One vector is turned by the same rotation once a tick. Each row is the vector after some number of ticks, and that number follows the row.
The counts run from 0 to 161.
[125 118 174  95 146 128  74 116 118  91 100  93  81 123 147 121 150 129
 133 117 129 167 140 131 137 110 148 161 129 151 129  53  98 169 144 108
 156 108 132 181  86 144 138 147 131 165 138 154 132 131 147 112] | 120
[125 111 134  94 158 117 132 142 181 139 111  88  78 138 134 112 142 166
 134 125 154 107  82 160 124 124 110 121  96 179 140  72  91 140 157 162
 122  97 121 154 138 156  89 160  99 133 123 153 118 133 150 138] | 33
[155 122 122 155 143 121 204 151 149 142  78 102 128  61 119 151 121 103
 137 116 104 125 130  74 155 119 122 158 127 149 152 109 149 157 119 126
  95 123 123 107 143 172 127 126 139 131 144 174 128 119 126 178] | 112
[136  99 148  63 131 106  83 112 131 143 141 132 123 198 125 122 150 147
 173 147 142 120 126 158 144 117 125 111  91 136  99  88 111 134 185 136
 118  95 113 196 136  91 143 148 133 143 119 132 104 139 132 117] | 161
[146 139 124 129 147 119  97 142 161 119  80 106 101 159 179 131 172 117
 138 106 193 180 133 125 124 146 100 110 116  91 164 147 108 155 148 109
 124 125 122 143  96 188 127 126 115 169 148 153 104 128 130 129] | 143
[149  93 145  95 133 102 141 139 121 132 133  94 138 102  98 125 121 132
 146 119  94 105 150 108 123 112 141 155 102 195  97  30 141 141 135 189
 114 134 123 123 162 119 128 138 132 126 131 165 143 138 154 152] | 10
[155 151 141 101 160 108 158 168 187 126 144 118 119 148 121 105 133 172
  97 110 125  95 134 153 121 152 107  99 102 167 125  72 131 118 149 185
 108 116  95 119 146 136  87 143  96 123 159 133 100 135 168 162] | 137
[139 116 140  93 118 149  98  92  97 156 101 128 132 130 124 153 140 138
 181 142 164 139 118 157 128 126 114 120 107 153 123  84  89 167 179 119
 119  84 107 182 105 125 126  87 158 127  92 136 113 144 126  88] | 77
[108 124  99 137 149 132 123 114 100  93 135 135  89 114 195 138 132  86
 140 125 111 157  87 125 121  77  92 160 122 132 130 158 101 158 162 107
 133 126 142 121 135 113 142 139 147 213 120 121 114  88 132 119] | 45
[145 126 109 109 167  94 160 131 186 142 121 104  86 131 112 124 123 168
 104 133 127  88  96 158 110 135 117 114  99 184 129  95  97 122 123 187
  99 108 103 123 164 132  86 168  95 124 135 147 128 123 150 164] | 31
[155 121 150 117 131 133 159 133 137 125 130 116 136 106 109 132  73 138
 157 130  63 117 165  65 157 108  95 165 148 132 129 141 146 118 105  80
 109 106  72 145 122 101 158 101 151 118 191 153 128 120 113 156] | 91
[173 131 138 122 106 143 128 107 104 153  85 147 178 120 103 165 156 124
 157 146 158 156 189 124 150 158 156 103 116  87 119 108 117 163 170 107
 125  96 136 151  96 144 155  92 165 128 126 126  89 144 100 123] | 80
[136 115 109 106 132 137 123 133 166 127 164 125 149 175 150 103 149 160
 126 155 132 126 186 138  98 139  94  93  91  85  88 181  92  89 158 143
 137 134 130 115 124 117 124 125 111 148 177  93  95 129 118 144] | 62
[155 147 120 133 157 126 134 150 137 102  97 114 147 124 154 121 184 116
 108 108 155 176 198 123 106 156 138 104 108  84 123 113 109 156 146 155
 137 145 145  89 103 190 118 133 115 168 168 127 106 130 154 143] | 39
[124  66  89 152 101 154 130  93 119 150 114 111 108  79 140 138 133 101
 150 170 152 131 118 152  84 107 135 159 102 156 113 152  76 123 150 159
 138 134 175 117 142 136 128 105 155 131  88 123 132 114  74 139] | 1
[133 126 158 102 152 136 129 144 172 135  92  88  94 129 155 116 163 158
 152 119 163 147 102 136 151 137 111 123 110 145 153  70  97 166 172 127
 137  94 137 166  90 192 103 140 116 143 132 155 101 137 146 128] | 35
[122  68 122 116 109 133 133 120 130 138 140 113 114 116 152 130 104  98
 188 153  96 124 120  74 153  70  98 187 120 129 116 165 122 116 145  92
 125 131 135 159 147  94 170 125 166 138 137 149 130 108  84 153] | 88
[132  90 109 155 135 152 185  98 128 149  86 114 125  57 126 156 104 105
 161 158 105 133 108  93 155  99 120 169 123 138 134 147  96 153 145  92
 126  97 146 127 136 151 136 110 159 127 121 141 130 103  83 152] | 4
[137 125 108 148 126 113 110 110 133  86 161 155 106 117 148 124 145 103
  64 155 107 125 155 161  89 117 161 144 115 149 103 133 113 108 136 160
 153 156 175 108 153  85 140 158 119 171 141 102 118 101 114 167] | 127
[140 125 129 122 145 126  85  93 131  78 138 112 104 120 119 114 139 141
  70 153 107 147 215 148  89 139 171 141 123 112  95 130  81 106 106 126
 171 136 143 120 110 116 134 143 114 149 192 106 138 114 110 143] | 19
[165 117 117 140 158 100 192 146 147 135  80  98 135  75 106 154 118 111
 134 107 104 128 145  75 143 126 127 153 120 148 145 102 147 159 103 144
  88 123 106  91 158 171 128 137 126 133 160 176 141 115 139 172] | 113
[141 140 121 158 101 149 162 158 141 128 137 130 131 100 181 135 103  95
 145 106 136 135 105  97 124 123  33 146 138 140 154 180 149 132 144 101
 106 133  93 124 115 128 133  64 159 148 131 145  84 124 120 142] | 68
[137 135 175 107 141 133  79 117 117  85  94 108  97 114 144 125 153 123
 117 118 126 183 163 119 145 121 151 150 136 129 138  71 109 167 138  97
 161 112 133 176  80 150 150 135 138 163 153 146 124 129 136 120] | 121
[136 124 143 111 131 118  88 157 177 121 104  98  88 171 177 113 174 120
 144 105 195 156 105 146 117 144  94 123  99 141 155 101 128 153 161 143
 123 135 131 162 109 162 116 132 119 156 121 163  96 145 141 138] | 141
[140 101 143 118 121 134 155 129 135 133 134 111 129 105 129 137  82 123
 163 134  69 121 150  63 167  96  97 178 146 128 128 160 134 122 113  74
 114 110  93 155 128 101 168 115 161 128 178 154 127 115  96 159] | 90
[130 100 105 113 129 154 125 144 158 127 186 119 143 160 162  90 140 159
 132 156 131 121 168 143  79 124  78 106  91  96  91 173  95  86 162 155
 149 148 138 107 125 112 117 115 122 152 163  92  95 125 116 140] | 63
[140  63  94 122 100 123 117 115 111 150 152 122 156 136 128 129 140  95
 167 168 111 126 167 114 103  97 140 151  88 121  78 147 119 107 163 161
 131 161 166 116 174  91 162 129 150 149 120 118 128 121  89 165] | 85
[138 141 146 179 106 144 160 130 166 103 138 152  80  70 161 134 115 100
  76 149 108 129  86 126 139 115 121 163 158 167 166 143 137 123 140  98
 152 122 156 144 121 126 129 123 148 148 140 133  89 102  91 182] | 25
[161 141 144 110 132 110  98 133 176 130 102 144 121 203 139 141 165 127
 137 135 178 147 145 129 159 149 133 100 118  82 147 145 129 125 159  95
 110 104 119 193 115 127 158 145 123 146 149 139  82 139 104 149] | 58
[106 141 104 142 158 133 142 111  92  99 125 142  90 100 181 145 129  88
 127 123  97 152  90 119 145  79  85 162 138 125 137 162 107 163 166  93
 126 101 125 130 132 113 144 133 151 204 137 124 110  79 133 126] | 46
[121 161 113 138 167 129 158 106  93  93 121 154 106  94 162 159 114 103
 125 121  84 140 103 111 161  87  93 150 144 120 137 156 115 163 156  80
 116  90 103 130 126 109 149 137 150 191 147 122 107  83 134 131] | 47
[153 160 128  98 151  97 143 130 121 113 163 177 135 147 110 140 129 138
  98 118  91  94 131 163 137 128 128 101 107 171  99  71 144 136 167 174
 102 104  87 134 159  67 126 149 130 151 128 117  97 131 172 144] | 52
[101 110  89 135 144 126 112 119  90  89 140 128  90 115 190 126 150  85
 134 130 120 156 105 131 102  77  95 158 112 141 116 155 100 150 166 138
 136 145 151 109 145 115 137 139 137 208 118 119 127  91 131 123] | 44
